In the data rows, the value 128 means zero.
Here are some points, each followed by its number:
[140 134 161 131 119 123 134 137 124 145 114 140 108 137 119 144] 0
[140  96 150 113  58 141 131 111 138 156 141 160 186 163 138 120] 1
[117 113 118 107 118 163 137 116 132 166 139 126 106 135 122 109] 2
[127 129  96 148 174 120 157 123 144  83 133 152 121 129 142 103] 3
[136 139 130 151 149 115 154 138 147 126 134 172 157 160 138 104] 4
[128 128 132 129 110 144  99 119 121 101 121 109 130 142 114 152] 5
[132 128  70  49 169 138 161 114 151 171 117 175 149 197 104 104] 6
[130 118 116 114 106 129 113 133 111 139 111 137 137 116 114 136] 7
[124 134  96 113 118 152 120 131 120 134 142 112 110 114 146 129] 8
[104 158 115 141 179 117  92 127 117 152 154  46 116   0 129 125] 9
[101 106 120 112 124 147 113 142  94  87 112  86 116 137  89 120] 10
[112 125 125 152 119 104 104 157 138  84 132 152 226 135 177 157] 11
[ 48 116 108 152  54  94 119 156 151 113  67  76  80 108 125  88] 12
[131 142 125 112 157 138 150 124 139 128 129 119 125 146 125 108] 13
[142 123 165 133 124 127 117 132 125 137 109 157  93 118 131 124] 14
[115 118 100 114 116  97 152 107 137 123  95 120 127 132 126 129] 15
[ 94 143  83  28 133 142 133  96 128 179 111 135 167 174 106 110] 16
[140 165 115 148 111 155  84 139 103 122 137 122 135 138  67 136] 17
[130 136  92 103 134 146 117 130  97 134 136 153 128 121  97 158] 18
[160 118 156 140 138 111 163 113 133 145 109 129 138 113 144 165] 19
[131 142 101 110  83 160  54 167  95 116 163 109 115 107  89 131] 20
[120 137 119 111 132 154 121 138 132 145 135 153 130 124 118 132] 21
[124 120 164 146 139  84 136 111 156 127  82  87 135 111 103  79] 22
[168 110 215 172 133 113 143 122 105 129 117 138  69 153 135 146] 23
[140 123 115 120 112 128 102 134 112 123 116  98 108 118 129 133] 24
[149 130 124 126 133 126 140 115 127 149 136 136 143 109 168 148] 25
[136 126 142 170 141 151 134 127 140 108 124 125 117 119 116 112] 26
[119 138 112 123 133 154 130 140 136 147 139 110 102 101 127 111] 27
[130 124 105 113 130 151 123 149  97 134 139 112  96  89 141 146] 28
[131 133 114 122 117 150 123 137 122 136 128 115 109 105 123 146] 29
[110 128 130 133 126  89 127 109 137 124 147  97 142  98 138 100] 30
[126 154 118 112 159 133 149 113 141 121 133 139 130 155 128 115] 31
[118 127 132 117 117 124 134 133 134 161 124 138 138 126 129 117] 32
[118 152  93 128 136 153  85 155  75 146 140 105 114 118  38 162] 33
[209 119  90 195 129 141 168  60 167  98 171 158 160 160 186  84] 34
[115 140 104 108  99 174  83 136  84 109 124 118 140  99  73 129] 35
Which three points above are nearest to each new point by angle? Their numbers follow each, nearest first.
[145 140 157 164 134  91 123 120 132 137 123 114 132 149 120 146] 23 19 0
[152 100 190 133 136  92 159 130 140 128 143 118 128 144 152 113] 23 19 22
[152 118 167 141 123 115 130 114 122 121 110 148 103 142 142 145] 23 14 0
[106 117 119 114 103 139 116 134 109 117 126 121 128 136 129 131] 10 35 20
[135 115 129 130  91 114 104 155 119 107 142 126 123 107 130 157] 20 24 5
[123 136 173 189 138 123 149 111 117 147 132 155 114 129 150 158] 23 19 0
[119 109 107  91 139 144 154 108 123 141 124 159 146 152 115 104] 6 16 31
[109 140 124 178 144 115 146 136 134  72 122  88 173 120 132 121] 11 26 30
[133 144 127 150 139 100 157 119 147 124 152 159 166 159 126 124] 4 34 31
[172 115 174 138 125 118 127 131 124 125 112 158  90 141 133 152] 23 14 0
[152 124 154 130 135 128 120 120 115 124 113 141  98 138 131 150] 23 14 0
[110  89  96 121 126 142 113 103 131  94 128 127 103 128 155 120] 8 3 10
[128 128 119 107 132 134 126 116 130 135 132 130 130 123 113 128] 16 18 6
[120 123 128 105 114 129 122 142 108 144 153  98 118 123 123 145] 28 20 29
[116 115 116  95 139 119 147 131 142 142 124 163 155 162 131 135] 6 16 4
[128 114 157 158 128 126 154 130 109 125 133 144  93  94 136 153] 23 14 19
[136 133  95  96 141 133 112 135 133 168 141 154 145 115 114 138] 21 18 6
[121 125  48 145 113 119 128  97 165 126 188 112 151 117 160  92] 34 30 8
[145 139 153 138 127 114 156 123 145 122 118 133 106 150 126 118] 23 0 4
[155 137 151 161 132 113 175 101 155 127  96 128  87 196 120 129] 23 0 31
